(in the rows, 128 means zero)
Where one turn sends some rows of the set: a few examples, then the rows asked
J_816: 154	126	129	127	108	129	131	91	143	131	147	116	156	138	112	142	159	113	111	127	135	137	124	125	119	144	116	137	132
J_623: 135	114	160	143	130	140	133	105	144	139	136	112	134	121	127	137	135	119	125	133	115	138	110	126	140	119	153	133	127
J_178: 175	130	131	126	120	122	129	101	152	137	143	115	131	133	106	135	148	121	111	119	126	152	113	123	116	151	115	140	120
J_636: 168	143	121	142	123	148	124	100	136	116	158	119	117	130	100	129	130	122	127	128	142	115	137	113	134	138	124	108	116
J_112: 135	122	161	144	126	144	130	113	144	136	146	121	139	123	132	136	133	114	124	140	106	144	115	128	133	121	148	127	129
J_324: 164	124	150	111	109	127	125	97	145	151	140	112	143	132	114	142	153	129	106	130	145	142	132	127	119	148	131	127	127
J_513: 164	130	133	138	122	153	109	110	152	136	158	115	119	125	114	135	123	124	133	164	134	139	125	128	120	147	141	131	129
J_954: 154	122	128	142	112	151	135	94	136	126	126	100	131	120	118	153	135	103	110	147	138	116	112	135	131	147	125	127	138
J_589: 139	124	158	143	127	139	144	109	144	125	139	113	134	128	133	130	126	112	123	123	106	146	108	131	141	132	150	125	120
J_3: 135	123	159	139	140	140	134	110	142	117	133	114	122	115	115	134	124	109	134	132	113	132	113	119	129	122	157	115	114
J_184: 163	127	139	130	120	146	134	109	132	128	154	116	113	115	104	132	134	120	113	131	150	114	149	120	135	144	126	91	123
J_798: 134	115	135	116	111	126	132	99	141	134	165	122	121	128	135	125	127	126	117	111	136	116	114	122	125	122	146	120	137
J_213: 156	118	142	123	115	123	139	107	146	140	145	112	134	121	111	140	159	108	100	122	130	147	122	129	119	161	111	123	127
J_189: 152	137	132	130	107	131	123	93	142	136	149	113	153	143	112	146	161	116	115	129	135	136	122	124	118	148	121	134	129
J_849: 161	128	127	125	123	140	120	101	145	124	146	121	100	121	93	124	127	123	127	133	143	133	153	109	120	131	134	113	125
J_287: 137	127	143	122	125	115	123	127	146	118	168	126	116	122	124	125	125	121	128	108	119	141	117	116	116	140	135	123	136
J_950: 163	120	136	127	123	139	136	110	137	126	156	120	116	115	102	123	130	119	120	131	152	116	150	122	132	142	125	92	120
J_500: 171	133	138	140	130	142	112	118	144	115	133	111	138	121	108	150	127	114	132	151	127	138	117	123	123	154	122	140	131
J_789: 158	122	145	120	117	146	134	106	146	116	144	103	119	126	123	127	114	117	122	142	143	142	133	136	133	170	151	113	123
J_647: 158	133	138	121	115	122	137	124	134	112	154	132	130	122	129	134	116	116	116	107	117	121	112	124	115	127	123	115	136
J_588: 150	120	140	116	121	118	143	110	133	116	143	119	124	117	127	135	122	117	113	97	130	111	106	121	125	129	130	115	132
J_423: 132	116	144	130	127	108	132	125	139	123	155	115	112	114	113	133	132	123	128	103	133	128	112	118	123	137	134	128	142
J_30: 153	111	153	116	133	142	118	105	146	120	129	101	132	110	121	145	134	105	116	142	138	134	123	122	135	171	133	120	122
J_744: 137	120	140	107	126	127	110	106	145	126	153	129	121	115	130	136	131	114	116	117	118	123	116	103	112	121	135	123	134
J_700: 137	127	123	136	119	142	126	102	139	116	151	118	108	118	93	130	142	104	124	134	141	125	152	112	122	139	123	104	132
J_750: 153	129	144	127	110	124	137	109	142	141	143	107	134	127	110	144	161	110	102	123	133	145	122	132	118	165	116	119	129
J_977: 163	134	134	124	125	143	116	101	141	123	143	116	101	120	95	130	129	126	122	131	143	132	153	105	126	137	136	111	125
J_85: 154	132	128	154	115	142	139	113	136	109	142	101	126	130	104	142	122	115	136	144	144	130	122	139	131	157	134	130	138
J_481: 145	123	156	145	127	144	145	109	135	128	134	115	126	115	119	137	122	114	128	138	119	119	112	131	129	110	154	111	121
J_79: 140	125	133	131	105	125	134	116	135	134	168	129	127	127	128	132	127	128	121	121	132	118	118	128	117	114	135	125	150
J_962: 142	136	128	139	121	146	122	105	134	114	151	115	111	120	93	139	144	108	122	134	139	124	151	108	127	144	123	104	132
J_370: 178	129	136	118	112	157	123	97	148	131	135	114	127	125	132	138	115	114	108	153	127	137	123	133	123	148	137	123	126
J_993: 173	139	135	125	115	124	127	100	150	140	141	110	129	139	108	136	147	125	112	119	130	151	115	125	117	156	124	136	118
J_754: 138	127	162	144	135	140	135	123	138	119	136	119	126	113	113	138	124	108	134	140	110	135	120	125	122	120	151	113	124
J_297: 164	134	118	142	125	140	130	102	138	114	161	121	119	128	96	123	129	118	133	128	145	115	137	117	130	136	121	108	115
J_364: 138	119	140	123	123	121	117	116	137	129	146	126	123	109	117	146	136	117	119	121	125	116	115	109	110	112	126	129	148
J_508: 135	109	137	137	124	150	122	99	145	136	149	97	117	113	113	141	142	109	122	155	149	121	121	128	134	158	140	121	130
J_290: 144	123	162	150	125	135	148	120	139	130	135	113	134	122	126	136	126	117	123	127	110	144	111	137	138	126	145	127	130
J_657: 169	117	145	109	109	126	130	95	147	144	140	118	147	131	116	137	149	126	105	128	141	144	134	126	118	142	127	132	129
J_463: 141	129	153	140	127	150	140	107	139	122	144	121	130	121	127	131	121	107	127	139	110	125	114	129	126	115	155	106	116

J_370 turns into -> J_513
J_636 turns into -> J_189
Where do these go?
J_657 turns into -> J_849
J_744 turns into -> J_287
J_589 turns into -> J_463

Where one turn sends some rows of the set: a few examples, then the rows asked
J_332: 117	139	99	125	119	113	129	140	128	135	136	124	126	131	123	125	125	120	131	103	122	146	136	131	117	131
J_688: 138	116	147	120	102	140	121	130	138	126	116	122	137	115	129	136	131	135	122	150	124	134	133	133	140	124
J_180: 134	124	146	123	114	141	126	136	150	128	113	124	138	122	132	134	132	133	122	152	126	131	130	132	146	135
J_596: 121	121	115	137	123	132	140	121	145	141	139	136	123	140	125	119	141	112	139	124	128	125	130	124	157	139
J_263: 148	151	127	136	144	127	112	128	126	112	144	141	110	131	132	122	117	134	114	113	121	136	133	125	124	122
J_60: 138	128	121	126	101	110	109	116	142	140	144	132	122	121	134	128	129	127	106	118	129	140	131	136	140	113
J_391: 137	133	132	124	102	116	115	113	146	134	146	136	121	119	132	126	124	125	101	118	126	135	135	138	144	116
J_447: 136	125	133	136	149	126	132	156	107	111	120	136	135	117	129	130	121	124	128	105	125	137	130	124	134	122
J_757: 106	115	142	142	137	132	130	133	119	128	133	127	127	115	151	126	141	106	134	134	118	114	143	138	137	118
J_987: 106	116	145	145	126	129	134	128	118	124	133	123	128	122	143	135	147	112	127	133	114	114	141	141	141	114
J_92: 109	121	147	147	140	133	129	126	118	121	128	122	125	120	143	137	143	110	133	132	120	113	143	135	138	114
J_166: 138	119	131	139	142	122	140	152	103	110	125	135	141	121	134	130	124	119	130	110	125	141	130	125	137	114
J_598: 103	106	146	142	132	135	133	131	120	125	130	125	125	115	142	137	140	115	127	132	113	115	139	139	138	116
J_268: 128	127	117	135	120	133	136	123	146	133	147	139	123	142	125	126	141	109	141	129	128	127	134	123	154	141
J_948: 124	122	147	133	143	144	117	135	117	132	130	118	128	130	139	122	134	138	128	132	111	131	109	135	108	120
J_905: 128	120	148	134	139	143	115	135	115	134	124	120	135	137	130	128	122	136	128	137	117	130	107	128	107	127
J_920: 139	121	142	122	106	142	120	136	142	122	114	118	137	120	134	138	127	131	125	149	126	132	133	135	150	126
J_167: 101	118	140	140	135	135	134	131	117	121	138	125	129	117	142	136	142	110	124	133	118	111	141	134	143	116
J_916: 118	139	99	132	123	112	134	141	123	136	130	121	126	131	127	129	124	125	136	110	123	148	145	132	120	135
J_127: 140	152	129	138	140	128	107	122	122	124	143	144	112	132	128	130	113	140	111	119	121	128	130	123	121	123
J_15: 136	130	130	125	103	109	117	117	145	136	147	128	115	117	133	129	130	120	104	118	125	140	134	131	142	110
J_28: 146	153	127	142	139	130	108	129	121	123	138	145	112	132	129	125	116	136	110	116	129	133	128	122	119	119
J_794: 136	131	130	143	144	119	138	153	110	109	126	140	142	109	137	126	129	123	131	109	126	135	127	128	136	121
J_593: 101	108	141	147	130	129	130	135	119	127	133	127	124	121	145	138	143	110	129	135	123	115	135	137	132	113
J_606: 132	117	143	136	136	143	111	129	114	137	125	122	131	134	135	126	123	140	129	135	115	130	103	133	112	123
J_381: 117	139	102	126	121	111	143	136	127	130	137	121	128	127	125	130	134	129	135	105	131	149	135	137	120	130
J_462: 121	123	118	134	115	135	139	120	150	129	135	142	120	140	125	125	139	111	138	129	123	126	135	128	156	137
J_783: 134	126	135	140	144	121	132	156	104	112	123	142	134	120	136	132	120	128	132	108	128	138	130	129	144	126
J_911: 116	136	100	125	128	113	131	142	126	138	139	120	129	127	127	126	120	126	134	110	128	148	137	129	116	130
J_654: 134	129	134	139	148	116	132	150	111	116	119	136	142	117	137	126	120	121	130	106	129	138	127	128	137	110
J_52: 116	137	103	123	117	110	134	134	119	137	140	120	127	126	123	121	122	127	137	104	124	141	138	134	122	131
J_485: 136	121	140	134	137	145	111	136	118	131	117	122	128	130	135	129	129	143	131	137	117	130	111	130	105	124
J_592: 134	115	143	122	108	136	118	130	144	125	115	116	141	122	130	140	123	135	123	149	125	127	134	133	147	130
J_625: 139	127	125	126	105	107	117	117	151	137	141	123	124	120	132	125	127	118	106	119	124	141	138	141	135	114
J_228: 126	123	117	134	116	135	142	121	145	127	136	139	122	139	118	122	137	111	141	133	134	120	137	121	150	135
J_711: 138	120	142	119	106	142	121	125	139	128	116	124	134	121	137	139	128	137	122	150	126	128	132	132	148	134
J_254: 140	150	129	139	146	126	114	124	126	124	143	148	112	134	128	122	119	137	110	115	123	130	128	120	119	130
J_544: 123	121	120	128	124	137	143	122	144	132	135	135	115	142	128	120	142	111	142	128	135	132	140	128	151	137
J_9: 138	127	126	128	102	108	110	119	146	134	145	128	118	124	130	129	124	127	109	118	120	137	136	134	147	110
J_182: 141	149	126	140	141	127	105	124	128	127	142	142	110	136	135	124	117	136	112	110	124	128	120	128	118	126
J_256: 133	123	136	140	148	122	139	151	106	109	115	133	137	120	133	126	119	128	129	113	128	138	131	124	141	114
J_118: 142	124	131	126	100	111	113	117	142	139	142	130	123	123	129	128	126	125	105	117	126	136	131	131	139	108
J_796: 134	124	142	123	104	139	114	133	140	125	112	121	136	122	134	142	127	137	121	152	127	132	133	128	144	130
J_558: 125	121	124	133	118	138	141	116	146	135	143	132	123	140	128	124	145	113	148	128	126	131	135	124	149	137
J_261: 132	120	148	137	134	145	119	129	112	136	123	118	129	128	135	125	126	138	126	134	118	123	109	133	107	121
J_94: 138	152	131	140	140	124	108	128	122	125	146	145	109	137	127	126	116	135	113	117	118	135	126	121	121	121
J_992: 129	119	141	135	139	143	115	134	117	134	122	119	137	134	136	123	125	140	131	134	115	130	112	139	105	125
J_548: 116	145	101	121	121	114	136	138	132	135	138	126	134	127	131	130	123	129	137	108	127	152	140	129	124	131

J_598 turns into -> J_447
J_268 turns into -> J_987
J_167 turns into -> J_166
Where do these go?
J_558 turns into -> J_92
J_920 turns into -> J_992
J_688 turns into -> J_485
J_905 turns into -> J_94
J_180 turns into -> J_948
J_593 turns into -> J_783
J_794 turns into -> J_381
J_127 turns into -> J_118
J_261 turns into -> J_28

Where one turn sends some rows of the set: a few examples, then the rows asked
J_435: 134	129	115	131	138	138	130	108	144	129	97	123	135	120	128	136	137	126	135	138	102	120	146	133	145	112	106	133	133	120	138	121	117	119	133	129	119	117	127	147	125	137	130	122	130	122	146	131	119	142
J_952: 110	132	133	120	143	150	134	125	127	111	131	110	123	115	122	152	127	113	136	133	142	119	134	135	124	127	115	124	132	118	152	144	106	131	125	112	131	113	132	137	121	133	145	129	125	139	127	135	153	159
J_545: 121	158	119	117	119	154	115	132	132	118	119	144	127	120	136	124	135	133	123	117	127	110	120	129	125	125	120	133	154	126	131	126	126	116	138	122	129	149	137	124	144	135	132	120	137	142	152	144	129	150
J_497: 130	123	122	132	149	137	126	133	137	127	129	143	135	121	125	128	147	122	148	135	128	124	125	168	137	133	123	140	124	98	148	136	128	128	138	129	131	140	140	130	128	122	141	121	134	122	138	159	144	124
J_493: 120	146	123	122	137	158	135	132	142	104	129	135	124	128	123	143	134	139	130	137	127	127	125	125	124	101	118	146	150	106	143	131	110	146	130	137	137	144	159	135	95	140	152	125	151	136	141	122	124	142
J_499: 118	141	129	126	140	128	125	142	135	131	136	125	131	126	124	153	144	125	147	137	136	128	127	111	142	117	112	129	129	100	147	127	129	127	124	110	134	117	140	115	141	150	116	139	141	123	136	131	144	130
J_806: 115	117	128	116	118	152	120	127	112	111	113	121	138	129	141	124	139	151	124	137	144	131	126	136	124	137	113	133	136	117	143	140	114	146	122	130	117	136	140	134	116	116	123	136	107	136	153	121	134	135
J_2: 139	117	150	132	139	145	124	126	127	126	122	131	132	135	128	107	125	133	126	131	134	117	123	155	145	145	126	152	146	128	151	146	130	151	135	124	126	138	122	126	140	137	135	126	141	146	140	117	120	121
J_971: 127	123	124	142	138	154	107	136	145	132	126	130	141	129	106	150	126	131	111	122	121	128	123	142	142	130	148	130	135	123	118	120	102	128	108	129	131	136	124	138	134	123	132	147	130	130	149	125	123	127
J_903: 108	143	105	143	136	127	124	114	134	118	126	128	122	123	124	121	151	122	118	123	136	134	147	138	128	131	135	122	132	134	125	134	88	153	123	112	155	124	128	139	130	137	132	131	134	142	140	112	141	126
J_695: 121	139	119	118	140	153	126	125	115	119	116	109	120	116	135	116	151	140	144	134	147	133	133	144	139	113	130	117	140	115	133	135	126	135	133	125	134	163	140	132	121	140	149	130	146	141	145	139	114	118
J_258: 115	134	128	124	146	151	123	127	131	108	144	138	143	126	120	129	130	132	127	145	132	125	132	117	143	105	123	142	139	116	123	141	117	133	130	119	134	165	140	133	113	111	122	157	129	118	152	118	150	133
J_222: 119	148	129	125	162	132	129	135	139	101	126	135	121	121	125	125	148	145	135	130	135	113	117	144	139	120	131	129	145	133	177	117	125	141	108	113	146	135	124	137	129	131	143	129	143	130	130	122	121	127
J_679: 149	116	123	140	165	138	127	133	128	120	120	129	126	132	126	154	133	123	139	129	130	127	127	154	135	127	122	158	122	121	144	132	111	140	105	145	133	142	125	124	125	135	141	143	135	114	143	107	136	145
J_304: 133	139	143	121	155	138	138	134	134	130	121	117	130	129	116	146	129	143	138	133	132	139	122	131	149	118	129	106	118	123	154	126	104	142	137	118	128	128	134	134	140	143	127	147	133	138	157	119	114	115
J_37: 123	132	112	132	131	147	125	117	132	114	122	124	114	133	120	151	124	123	128	103	141	130	118	160	115	128	130	129	126	105	126	124	114	136	145	136	126	134	137	140	119	120	135	126	121	133	127	133	144	122
J_449: 126	141	121	117	145	131	132	110	118	116	110	126	120	139	138	135	150	146	137	129	113	126	129	124	131	131	126	131	131	125	138	114	117	161	116	123	114	111	140	145	120	127	121	132	129	122	138	109	149	122
J_742: 135	133	130	142	131	117	129	104	122	128	130	143	121	126	135	129	117	122	122	138	102	104	125	140	120	124	129	125	134	134	124	130	108	135	130	133	121	142	143	113	134	139	124	124	136	125	159	121	127	129
J_196: 122	131	118	141	142	136	139	120	113	136	130	141	119	131	114	112	135	109	145	143	136	123	127	138	150	129	130	127	125	145	155	126	129	132	137	110	146	134	127	138	139	138	139	145	137	128	150	107	145	125
J_894: 100	160	127	120	132	128	122	139	132	118	126	129	117	131	141	150	137	126	117	110	146	127	128	137	136	122	129	146	135	127	148	123	99	134	121	123	143	135	143	105	113	150	149	123	128	143	136	134	133	120
J_349: 139	139	150	139	139	137	122	126	133	122	129	124	123	134	127	116	141	121	129	131	120	129	118	117	131	119	126	139	138	124	144	139	117	135	114	121	126	139	124	133	118	130	146	130	140	127	137	152	180	140
J_170: 118	124	131	119	113	141	126	122	133	116	125	115	129	123	123	147	139	124	108	128	133	128	134	134	127	144	124	123	159	136	138	129	127	138	94	145	133	139	133	138	125	139	151	132	141	111	134	114	135	126
J_775: 126	114	142	127	159	151	127	104	141	135	118	127	118	147	129	124	136	148	120	139	131	128	124	127	130	104	135	127	142	122	142	151	111	137	121	133	131	137	131	137	128	136	150	133	140	148	138	106	144	153
J_502: 117	120	138	137	158	121	147	110	140	121	114	140	133	136	133	124	142	127	123	134	134	120	108	129	122	121	117	157	152	124	150	121	117	144	131	147	142	139	136	138	117	154	129	130	141	114	146	111	131	122
J_734: 110	129	134	143	155	141	124	117	158	136	122	127	148	126	135	120	130	116	137	126	125	125	129	138	132	113	121	132	128	126	135	130	118	143	149	138	142	149	140	157	114	139	134	153	123	134	138	130	118	123
J_491: 125	145	121	140	155	142	113	135	147	135	124	125	141	142	124	144	123	118	123	117	122	119	134	138	131	142	118	128	131	121	144	128	132	126	124	141	134	149	151	127	137	156	136	151	147	145	135	126	154	118
J_537: 102	114	96	133	142	141	122	113	128	116	119	124	117	131	118	125	136	130	110	132	138	132	145	125	130	125	125	160	129	128	140	118	123	127	149	136	128	138	147	128	128	124	133	119	140	141	141	114	148	123
J_220: 132	136	133	133	133	153	113	143	154	114	116	136	148	115	105	138	132	112	128	128	115	122	123	141	143	117	147	135	135	134	152	139	106	132	100	130	123	128	141	142	126	146	134	141	129	133	149	115	134	127
J_970: 104	128	119	141	131	131	123	128	124	100	127	144	121	120	122	139	138	108	132	132	146	145	149	140	117	121	142	129	136	135	129	135	102	152	132	133	142	142	133	129	137	147	141	141	141	137	160	123	148	140
J_377: 147	136	130	114	130	133	139	116	122	119	114	132	115	144	134	145	123	145	116	138	154	126	111	137	141	122	118	138	131	122	134	129	117	120	117	124	135	137	126	129	125	136	159	134	121	132	138	110	115	128
J_284: 121	128	108	127	111	145	136	117	121	152	124	109	118	138	114	124	133	136	114	145	133	122	121	138	132	123	113	125	133	129	157	130	112	140	132	139	133	137	140	119	138	149	123	146	131	123	151	135	122	137
J_960: 131	144	121	128	156	137	119	120	131	110	119	145	123	104	109	142	125	125	146	114	130	123	150	132	144	113	122	140	131	114	140	149	113	133	120	113	134	154	129	119	126	117	140	135	135	127	122	124	118	116
J_434: 141	148	122	129	116	124	138	98	142	133	127	130	122	117	117	132	141	114	134	127	121	117	112	118	109	118	126	136	144	125	131	131	108	134	136	120	132	127	131	113	127	138	123	128	145	118	148	124	132	128
J_181: 131	126	119	135	159	137	120	128	130	134	121	127	116	122	128	110	129	128	119	132	141	122	129	122	118	114	125	111	141	124	145	137	108	126	106	116	121	138	146	133	126	138	134	124	138	127	135	158	161	131
J_856: 119	126	108	121	148	120	110	135	116	98	135	131	139	114	122	127	140	129	123	137	128	122	143	137	135	159	120	121	132	131	144	131	125	151	129	129	147	134	143	124	124	128	130	134	141	128	136	138	122	133
J_945: 92	130	152	131	133	137	122	140	131	134	135	118	138	124	131	137	141	131	106	129	130	126	124	115	136	128	127	170	123	134	144	133	115	134	132	133	133	143	130	128	133	135	136	121	120	131	137	129	139	142
J_810: 126	141	119	112	131	140	136	120	128	128	127	153	138	120	112	144	128	135	108	145	141	135	132	116	143	101	120	138	133	125	147	151	105	132	125	127	129	153	139	142	116	114	121	121	128	120	146	117	149	130
J_388: 140	148	127	127	148	147	130	127	126	121	109	128	132	137	137	122	128	125	116	119	134	131	118	134	144	121	120	142	124	140	163	139	95	126	150	98	125	138	135	140	125	146	136	129	149	143	131	139	137	137
J_132: 115	135	120	110	128	139	129	134	127	136	121	147	130	134	129	142	152	131	133	141	140	138	128	149	121	127	126	143	165	115	152	143	129	136	132	133	155	151	125	110	132	143	142	141	129	117	135	122	127	138
J_858: 108	157	137	124	148	146	143	117	109	134	125	135	138	117	121	154	121	134	138	131	116	119	128	113	121	129	121	145	132	143	151	131	116	154	128	144	129	147	134	132	122	126	131	152	133	130	144	114	135	135

J_695 turns into -> J_222
J_903 turns into -> J_349
Where do these go?
J_499 turns into -> J_734
J_545 turns into -> J_960
J_856 turns into -> J_388
J_952 turns into -> J_491
J_181 turns into -> J_220
J_806 turns into -> J_894

